(in the rows, 128 means zero)
Families of rows that turns and mirrors carry onto each other, the same ones carrying the whole set onto itself: the rest of each named row's family, in list order
4 families of 8 rows
Koson: [137 142 134 143 130 161 129 113 136  85]
sato: [ 99 133 139 125 107 129 126  87 152 121]
poto: [100 134 106 147 158 100 139 124 132 120]
Nifaz: [ 98 146 123 134 142 131 134  85 148 100]
gini: [103 126 104 154 155  99 128 128 135 122]
popu: [100 130 124 141 129 134 126  79 152 100]
Fasaf: [141 130 137 156 122 154 120 114 137  87]
teb: [129 137 127 139 117 124 127 163 117 135]
seva: [ 99 136 125 126 130  89 142 132 127 138]
tedi: [137 124 120 162 142 133 122 150 121 103]
zari: [ 95 145 139 114 112 122 136  93 146 121]
Bisas: [140 132 151 138  96 147 120 121 135 108]
Baf: [ 99 154 132 118 107 132 130  94 146 129]
todi: [ 92 121 111 156 152  99 131 117 134 121]
vibig: [134 150 144 131 100 153 123 127 130 116]
Puno: [132 139 135 149 128 159 118 107 139  88]
lapal: [ 90 123 125 139 124  94 132 125 134 141]
kame: [129 135 155 130  97 148 120 116 135 103]
tem: [136 123 139 143 111 121 125 159 116 119]
zifu: [133 140 152 122 100 151 131 122 132 105]
mune: [102 123 121 133 125  87 131 135 128 136]
rofum: [134 120 123 167 142 120 127 151 117 107]
Daza: [ 97 141 120 143 141 122 123  83 151 106]
kefot: [ 94 138 139 121 110 114 125  89 145 122]
Niv: [139 132 119 157 147 128 133 153 117 103]
Mem: [ 99 128 105 143 154  97 139 115 124 107]
Dipup: [132 123 136 152 118 113 125 159 117 127]
zokuf: [138 137 134 144 129 150 129 114 123  77]
zos: [137 131 136 135 118 120 136 161 115 122]
gusoz: [131 127 118 154 146 120 133 147 108  94]
Tiser: [ 95 141 115 128 125 100 133 130 131 145]
toz: [104 140 121 134 136 127 133  80 139  91]

Same family as Dipup: sato, popu, Fasaf, Bisas, todi, lapal, rofum
Same family as vibig: teb, Baf, Mem, zokuf, gusoz, Tiser, toz

Families of rows that turns and mirrors carry onto each other, the same ones carrying the whole set onto itself: the rest of each named row's family, in list order
9 families of 3 rows
detup: [111 142 114 139 141 136 126 110 133 123  96 119 121 147 129 143 111 128
 126]
bizek: [142 130 157 100 127 113 117 128 124 149 160 136 132 108 124 142 142  98
 111]
paka: [115 127 127 162 147 121 123  94 116 143 103 133 139 120 139 147 124 142
 130]
Sazal: [165 122  93 146 144 146 135 167 116 143 125 140 114 136 135 125 155 130
 117]
Zitob: [120 119 117 133 154 135 136  92 127 129  93 145 143 116 128 134 116 125
 138]
fedud: [103 116 134 156 141 138 109 119 129 130  95 139 134 105 152 138 112 116
 137]
Mizuz: [159  90  95 118 137 140 137 162 126 124 132 137 118 114 132 141 141 155
 134]
pigu: [164 122 109 140 144 135 135 178 135 121 128 121 106 109 133 130 139 152
 117]
dib: [143 148 140 110 105 122 130 137 116 119 158 127 142 107 146 152 142  90
 130]
zev: [150 122 138 101 107 113 140 128 137 144 161 139 149 113 120 133 114 105
 114]
manuv: [144 125 138 117 104 122 138 133 129 132 173 135 143 110 141 129 130 102
  97]
Pebo: [157 137 134 113 116 125 139 146 142 137 176 119 141 114 122 132 147 108
 128]
gol: [114 144 136 126 138 143 116 103 135 147  97 151 129 127 163 136 118 143
 130]
gupu: [152 116  96 137 155 153 128 161 148 129 109 128 108 124 131 135 141 152
 132]
Lamu: [113 128 123 149 134 134 130 109 118 132  86 166 126 123 153 131 128 114
 134]
gofe: [137 123 143 133 102 114 107 134 113 147 159 127 149 124 118 141 136  98
 120]
Razo: [134 104  99 132 145 144 139 170 112 131 132 133 105 122 133 140 147 158
 126]
Nonov: [141 141 144 101 122 135 121 113 131 125 174 130 143 138 133 120 135 109
 118]
telaf: [119 146 140 139 138 139 121  86 147 122 117 136 143 126 136 144 114 122
 140]
suku: [148  89 115 126 145 149 104 167 126 148 130 140 116 115 140 122 162 137
 121]
tinok: [142 118  97 127 144 150 148 171 137 126 141 111 115 109 153 116 145 138
 129]
Nugor: [110 138 125 127 151 138 115  93 118 122  96 142 138 115 129 130 118 122
 119]
buge: [135 140 139 113  91 107 126 134 110 149 150 153 143 117 136 130 134 106
 123]
Nas: [124 137 135 151 150 132 124  89 133 121 102 133 124 130 135 145 128 148
 127]
bepug: [145 147 161 112 130 121 136 124 133 133 169 129 136 106 126 128 141 104
 120]
zamot: [152 105  97 118 121 135 123 167 113 130 117 152 112 112 149 132 167 137
 124]
lopu: [163 101 111 143 148 142 120 175 123 118 133 141 112 100 147 132 135 139
 121]

Same family as zev: Zitob, Mizuz
Same family as dib: Sazal, gol
Same family as suku: fedud, gofe
Same family as bizek: paka, lopu
Same family as Pebo: gupu, telaf
Same family as buge: Lamu, zamot
Same family as Nas: pigu, bepug

Families of rows that turns and mirrors carry onto each other, the same ones carrying the whole set onto itself: the rest of each named row's family, in list order
4 families of 8 rows
Zeg: [104  72 184 171 130 140 119 144 153  98 128 147 119 181 132 139 127 160
 131 154 116 133 121 110 158 135 109 149 104 133 101 132]
Podu: [102  96 106 148  97 137 116 132 110 120 142 139 115 149 143 152  99 140
 116 161 152 137  95 123 149 155 112 152 107 118 108 112]
tov: [102  59 157 202 112 154 145 104 120  85  99 116 109 133 131 133  99 159
  90 128 156 110 107 142 131 158 105 139  96 118 123 122]
Sabu: [101 105 183 140 122 159 143 149 124  88 111 135  79 132 123 127 109 151
  91  93 128 122 142 103 145 129  94 146 141 148 114 151]
lof: [ 96  59 158 142 131 147 143 121 143  91 121 156 104 170 153 149 110 164
 134 131 108 128 120 129 162 143  80 122 106 128  87 148]
tete: [100  66 161 197  93 145 143 126 127  76 108 116  98 130 136 148  97 163
  93 137 141 120 127 150 118 166  88 142 113 129 140 126]
baret: [ 85  93 189 136 119 156 139 143 140  76 104 122  94 142 132 109 111 139
 109 100 105 133 130 117 127 125  96 154 148 138 120 140]
tarad: [ 85  99 192 167 116 155 153 140 123  83  99 139  87 155 136 125 111 155
  88 108 103 133 125 105 128 132  82 155 143 132 122 139]
puni: [ 99  81 197 169 136 145 154 133 151  73  98 125  99 130 131 126 105 148
  94 103 111 102 130 128 139 105  96 130 147 127 119 151]
subab: [101  72 119 177 111 123 126 116 141 106 129 128 134 147 152 150  94 136
 120 172 133 117  82 148 144 131 115 137 110  97 113 112]
Diba: [104 119 145 174 100 134 127 142 121 102 118 107 111 110 122 128  93 122
  77 133 154 111 104 122 126 117 129 160 147 118 140 116]
vik: [ 86 107 156 143 164 122 134 135 121  93 112 136 105 125 138 127  84 137
  98 136 109 102 118 140 124 148  89 165  90 108 120 121]
Bez: [ 88  89 150 133 152 119 136 124 121  92 117 119  82 139 171 127  94 134
 118 136 124 118 117 143 136 150  93 177 103 103 108 133]
Mas: [101 100 135 110 128 126 138 149 142 119 106 139 108 151 141 139  87 131
 109 148 125 113 121 108 171  93 116 143 148 107 103 128]
los: [ 93 107 151 143 154 128 138 133 119 102 111 110  96 132 154 151  88 117
 115 130 109 113 122 153 148 156 109 163  92 112 118 129]
Gezef: [119  78 112 150 117 127 117 126 141 109 140 125 129 125 139 154  90 131
 124 157 158 107 100 147 161 128 126 128 109 114 104 127]
nelif: [104  75 166 183 102 138 125 130 127  98 132 112 110 144 131 128  83 170
 101 128 148  91 116 152 131 156  87 127 113 155 122 106]
Pegel: [100 103 137 135 132 144 145 134 136  97 108 153 106 136 146 150 119 116
 110 135 114 150 108  99 160 102 121 156 139  90 104 158]
mivof: [101  65 155 155 133 160 140 113 141  93 143 139  99 169 146 129 116 167
 130 144 121 140 121 110 151 138  95 115 114 137  79 113]
Fadan: [102 113 148 162 101 122 129 151 121 100  96 126 114 111 127 149  86 121
  81 118 140 100 102 141 138 122 113 169 138 108 149 150]
Nebag: [ 93 126 139 162  97 126 151 154 135 102 120 117 108 113 114 142  92 122
  78 120 145 119  90 140 132 109 106 145 141 109 139 136]
Belib: [116  84 112 181 115 126 130 121 124 119 134 143 121 135 144 167  92 146
 103 165 157 107  93 133 164 134 112 128 104 107 106 124]
sumit: [101  77 168 206 104 154 130 114 122  74 133 124 109 127 136 138 118 155
 103 117 138 127 103 144 118 168  93 139 105 139 124 136]
Vogo: [130  81 140 167  74 134 120 127 141  96 127 156 100 137  99 136 129 143
 114 122 135 102  99 114 144 129 105 128 158 123 106 147]
daruk: [ 99 106 120 146 104 141 151 119 109  96 111 116  97  97 144 138  77 126
  81 111 146 107 104 139 132 124  98 136 148 114 127 132]
kam: [118  71 145 173  69 160 136 129 142 100 127 127 109 155 137 151 118 147
 113 129 152 137 105 109 163 111 119 119 162 137 107 142]
Pago: [ 71  97 162 149 159 148 148 137 123  96 110 107 114 141 178 141  76 144
  97 141 128 137 125 135 145 131 104 156  94 122 122 117]
gara: [100 118 145 116 122 126 127 158 142 108 140 148 105 146 145 145 105 127
 122 138 106 129 116 109 158 101 103 144 156 126 104 142]
Kulen: [101 111 142 119 138 136 128 139 136 117 131 148 117 148 139 131 105 122
 120 126 120 120  96 102 171  93 119 140 138 115  88 137]
Vum: [108  71 152 173  79 154 131 132 145  91 129 155 118 146 121 127 114 171
  98 135 155 124 102  99 142 104 102 121 161 131 109 135]
kuf: [111  52 163 154 135 156 119 110 128  91 119 149 108 165 160 135 109 163
 133 146 117 122 134 111 159 150 103 138 112 137  88 128]
zem: [114  88 153 184  80 163 135 140 142 100 123 145 134 140 105 151 108 154
  94 128 139 122 105 108 153 109 116 107 150 143 119 131]

Same family as sumit: Sabu, lof, subab, Diba, vik, Mas, kam
Same family as Fadan: tov, tarad, Bez, Gezef, mivof, gara, zem
Same family as Zeg: Podu, puni, nelif, Pegel, Vogo, daruk, Pago

Families of rows that turns and mirrors carry onto each other, the same ones carrying the whole set onto itself: the rest of each named row's family, in list order
5 families of 5 rows
meder: [128  98  76 147 129 138 121 136 136 133 116]
fako: [108 123 111 108 108 138 108 170 146 114  77]
mepok: [106 105 120 145 137 166 138 166 157 153 127]
fav: [132 106  80 141 138 139 129 131 123 140 116]
tute: [117 148 140 137 153 142 129 156 149 110 106]
rado: [ 96 119 114 115 108 142 121 175 154 114  72]
kevo: [ 95 111 114 158 139 150 144 164 153 152 128]
soge: [125 142 144 135 152 154 123 149 148 118 103]
pib: [122 145 149 131 150 144 134 163 138 120  99]
sipe: [115 125 114 123  92 113 145 131 132 143  86]
Far: [103 126 107 122 105 109 154 133 132 142  84]
dimav: [103 115 118 143 141 156 150 167 154 160 131]
vomoz: [123  95  76 133 144 137 134 132 132 138 107]
difib: [135  97  82 139 133 131 117 129 141 143 109]
mupuz: [117 124 110 138  94 119 149 131 135 144  77]
bul: [122 120 113 119 103 108 152 135 129 145  86]
lel: [101 109 119 148 140 154 141 164 144 163 132]
vazo: [106 128 111 107 114 136 108 178 154 131  74]
Sab: [133  97  72 142 133 135 133 134 139 136 109]
Bomek: [118 147 143 124 160 146 121 150 147 131 103]
Ludod: [102 120 116 112 118 135 117 184 151 119  72]
fotif: [105 118 118 127 112 136 109 175 158 120  68]
nimes: [107 100 129 148 135 152 134 162 152 159 133]
tes: [128 142 144 134 152 150 116 155 139 124  97]
puv: [119 120 106 127  93 116 159 141 139 145  87]

Same family as vomoz: tute, mupuz, vazo, nimes
Same family as sipe: soge, lel, Sab, Ludod
Same family as pib: fako, mepok, fav, puv

Families of rows that turns and mirrors carry onto each other, the same ones carrying the whole set onto itself: the rest of each named row's family, in list order
9 families of 4 rows
gugir: [145 113 139 120 168 107 126  90 171 142 143 121 154]
buzis: [144 112 117 120 161 127 133  78 170 137 147 130 147]
Fini: [113 112 120 104 122 110 128 149 102 130 134 137 143]
gelat: [100 104 116 113 128 121 127 147 106 140 129 135 130]
dimub: [123 108  96 101 136 125 154 105 141 110 139 125 171]
maner: [127 124  97 108 145 131 165 115 143 118 154 118 159]
gutoz: [128 107 145 127 151 117  97 117 132 169 128 129 119]
Taz: [142 129 127 116 162 119 120  75 165 129 133 117 146]
rane: [143 104 145 115 142 112  86 117 138 162 133 125 132]
peren: [130 101 149 118 147 115  92 120 131 164 122 139 127]
Zudo: [106 111 114 109 137 114 135 145 102 137 124 149 128]
Lagu: [143 111 120 137 153 119 124  77 168 142 143 120 151]
fof: [116 116 135 106 132 120 122 154 106 130 133 147 133]
vize: [122 134 102  93 149 118 153 105 132 102 134 130 156]
bekob: [123 101 146 132 145 112  94 122 142 161 134 120 122]
Dipaz: [109 111  92 112 142 121 161 117 140 112 142 126 158]
zorot: [124 120 105 113 156 120 169 108 137 113 145 136 164]
Mit: [127 121  94 123 144 124 161 115 128 108 145 139 162]
suma: [117 104 109 111 123 127 118 136  99 138 121 152 134]
rogek: [138 115 135 124 166 121 127  85 172 137 136 112 154]
Vuf: [120 114 104  90 143 136 156 114 131 110 144 132 163]
Vunam: [138 115 143 130 140 105  88 113 131 158 130 148 126]
sal: [131 109 124 133 159 112 130  91 178 134 146 110 150]
Fiv: [108 109 117 111 134 126 137 138  96 135 123 153 140]
Sede: [136 114 144 142 138 104  97 122 129 161 138 133 123]
bom: [134 127 142 127 149 116  91 106 127 155 125 133 114]
kedi: [127 125 105  97 144 126 154 102 129 111 148 130 174]
Gaf: [140 115 146 137 149 110  98 117 145 158 139 145 116]
fofe: [115 118 103 107 151 118 165 116 143 104 134 131 163]
lig: [133 107 138 128 133 116  88 130 147 152 122 137 118]
fatur: [116 123 126 111 126 118 124 142  96 124 131 153 146]
bap: [149 114 120 117 154 110 121  96 181 145 147 116 139]
Nim: [114 131 119 104 137 114 124 137  97 127 125 144 125]
geze: [111 117 116 120 124 139 134 150 107 127 128 139 138]
miti: [153 122 130 126 160 108 130  95 167 130 153 113 160]
sirur: [151 118 122 118 157 113 120  75 165 144 148 127 153]

Same family as Zudo: gutoz, rogek, fofe
Same family as miti: rane, Mit, suma
Same family as gugir: peren, zorot, Fiv
Same family as Taz: vize, bom, Nim
Same family as bekob: gelat, Dipaz, sal
Same family as Sede: Fini, dimub, Lagu

Families of rows that turns and mirrors carry onto each other, the same ones carrying the whole set onto itself: the rest of each named row's family, in list order
3 families of 6 rows
Z: [151 114 113 154  98 127 143 122 171 116 135  97 162 111 144 143 124 140
 136 114 127 125 148 133 122 142 108 125 140 124 114]
N: [128 130 126 136 126 143 129 127 123 153 127 140 128 104  91 125 113 106
 106 128 140 154  91 120  87 120 131 108 114 108 106]
H: [130 103 146 129 131 145 115 141 113 136 156 152 119 120 127 102 128 138
 113  96 152 120 139 109 144 116 147 134 107 113 121]
U: [125 137 127 127 116 169 103 129 106 100 123 115 127 146 116 156 123 124
 160 122 112 128 138 164 125 134 102 114 124 145 114]
D: [113 134 128 129 102 163 126 113 124  94 118 118 123 134 111 166 132 131
 147 118 117 132 118 172 122 155 116 118 134 134 113]
R: [147 108 113 136 112 118 131 100 187 110 142 105 148 121 135 138 133 139
 134 119 127 132 141 138 127 119 121 112 136 145 107]
B: [164 100 130 129 135 135 121 103 104 106 135 120 133 125 113 109 156 120
 130 147  81 130 118  90 120 132 119 106 108 129 110]
X: [166 102 115 147 102 116 136 103 174 136 135 113 136 110 137 128 124 137
 126 117 117 126 142 145 102 133 134 122 146 144 117]
J: [125 105 155 106 129 153 124 146 124 130 160 141 136 123 131 121 124 138
 108 103 146 135 146 117 124 109 115 125  99  93 128]
E: [151 106 156 154 102 133 148 143 125 133 158 112 130 138 100 123  93 144
 113 119 108 135 130 126 146 157 153 125 168 132 109]
A: [146 120 155 146 115 144 144 148 118 142 157 116 129 137 104 109 102 159
 123 104 131 124 121 143 143 123 149 136 162 153 111]
S: [135  89 152 115 125 133 128 151 127 134 144 149 123 129 134 107 120 131
 100 108 136 121 144 114 148 105 110 144 109 117 121]
F: [146 120 119 140 128 130 105 104  95  94 133 136 147 139 108 103 139 127
 135 140  84 121 122  94 142 147 112 111 118 134 104]
L: [117 128 124 156 115 161 124 112 130  97 119 105 127 142 118 151 119 112
 166 134 117 139 123 156 122 147  97 124 123 120 111]
V: [133 119 130 105 129 139 127 137 111 151 137 144 124 108  82 131 108  98
 110 132 109 151 114 105  95 136 130  95 127 113  98]
C: [138 117 127 135 135 152 124 119 100 144 111 135 128 109  74 143 108 109
 107 129 124 141 108 107  94 126 141  98 133 108 107]
Y: [149 108 124 116 127 133 104 102 110 111 128 137 149 135  93 107 149 126
 127 145  71 132 131 112 101 145 115 109 117 131 114]
W: [137 113 136 144  95 136 146 162 108 141 148 111 124 156  97 122 100 156
 110 118 135 138 124 126 140 143 142 137 163 136 119]

Same family as W: D, R, B, S, C
Same family as V: Z, H, A, L, Y

